In the rows, zero is written as 128.
One turn sends every row of this set to another row. A few are shown first. Where does it send the rows asked after them?
z905: [178 122 119  93 117 154 142 102 112 129 123 127 125 137 137 114 111 101
 125 128]
z293: [172 126 106 109 136 154 151 109  98 143 118 117 134 139 127 110 121  94
 121 140]
z368: [136 117  95 135  98 126 155 131 124 124 115 121 139 150 123 108  88 146
 148 110]
z530: [134 142 111 143 104 138 146 149 128 129 105 126 157 139 120 104  97 137
 142 129]
z451: [ 98 104 106 134 133 135 103  92 135 105 136 119 138 143 105 123 128 135
 132 123]
z890: [113 148 138 117 149 142 137 126 121 105 159 103 128 136 146 125 122 137
 113 116]
z617: [ 99 132 113 131 158 146 142 143  98 125 153 116 145 137 116 125 129 115
 109 128]
z714: [109 134 111 127 141 142 170 121 106 114 160 116 109 159 118 116 108 123
 119 114]
z841: [152 102 116 144 106 138 140 150 129 138 103  98 137 134 136 145  99 139
 131 118]
z567: [110 117 128 141 121 155 111 113 151 108 129 101 111 123 105 134 124 121
 127 151]
z603: [177 132 106 112 138 160 141 110 107 121 118 105 140 117 139 116 133 101
 116 135]
z522: [145 133 113 145  99 133 123 128 120 110 116 120 149 123 137 129 114 167
 114 104]
z518: [117 135 141 146 135 143 130  92 153 111 127 116 120 168 107 118 122 132
 136 122]
z114: [106 104 135 112 142 137 132 132 112 127 158 131 131 156 135 137 111 123
 119 107]
z906: [151 141 122 166 132 116 136 119 114 111 122 110 151 145 128 120 142  88
 154 100]
z126: [152 155 134 163 123 116 140 117 117 120 125 116 143 152 123 116 134  88
 152 107]
z839: [107 114 118 142 116 153 122 110 142 120 129 113 109 137  89 126 116 116
 132 155]
z39: [166 136  97 101 141 146 140  95  98 122 124 124 153 136 138  98 127 112
 126 124]
z298: [110  88 108 135 130 136 113  89 139 107 137 108 121 151 109 133 123 135
 136 119]
z504: [178 106 108 104 131 154 125 105  99 123 123 123 141 124 141 128 132 105
 113 118]
z632: [181 119 106 106 135 147 145  91 102 126 125 115 128 143 139 118 126 114
 116 110]
z864: [109 109 116 158 158 153 128 115 141 113 120 102 144 154 102 124 138 107
 143 130]
z21: [172 136 105 102 119 161 135 104 104 109 127 134 136 117 132 108 128 105
 118 129]
z998: [117 108 120 130 158 147 158 138 119 114 153  84 116 143 136 140 116 112
 123 117]
z879: [120 105 127 165 154 155 122 110 140 118 119 103 134 153 102 141 143 115
 121 124]
z336: [102 127 130 109 137 153 146 150 127 107 153 119 125 135 130 119 105 103
 139 133]
z657: [161 129 116 160  99 147 153 139 126 115 108 105 124 129 127 137 109 150
 117 107]
z896: [104 111 102 121 141 153 146 131 111  80 162 121 127 131 131 128 128 120
 124 101]
z310: [133 118  97 137  90 107 114 115 102 123 140 111 122 110 114 128 120  99
 144 134]
z700: [118 142 128 155 133 153 131  91 147  91 130 114 122 153 105 115 133 134
 131 119]
z447: [136 113 101 130  91  99 115 103 109 120 141 108 118 120 125 125 114 106
 153 123]
z392: [131 124  85 155 106 144 140 150 110 119 110 120 159 119 110 116 112 136
 130 129]
z860: [134 121 105 133  91 101 103 104 105 118 144 114 127 112 124 128 124 113
 139 122]
z383: [140 113 112 135  93 107 108 117 110 128 136 101 120 111 125 136 119 102
 142 132]
z136: [140 121  90 151 119 139 135 140 122  99 110 109 169 122 136 121 120 148
 139 101]
z245: [146 102 108 150 112 127 147 137 113 144 108 121 149 160 120 130 102 142
 131 100]
z389: [159 153 130 169 121 120 143 114 117 108 124 109 133 145 125 122 140  91
 143 101]
z648: [155 136 127 170 128 114 137 116 109 123 124 113 143 154 119 128 140  90
 144  98]
z343: [118 124 133 131 127 160 144 142 111 110 160 123 104 132 120 145 122 116
  99 119]
z179: [166 106  92  99 133 153 138 108 101 126 124 129 148 131 131 109 123  92
 133 126]

z245 -> z392
z905 -> z39
Now these:
z114 -> z617
z518 -> z451
z860 -> z648

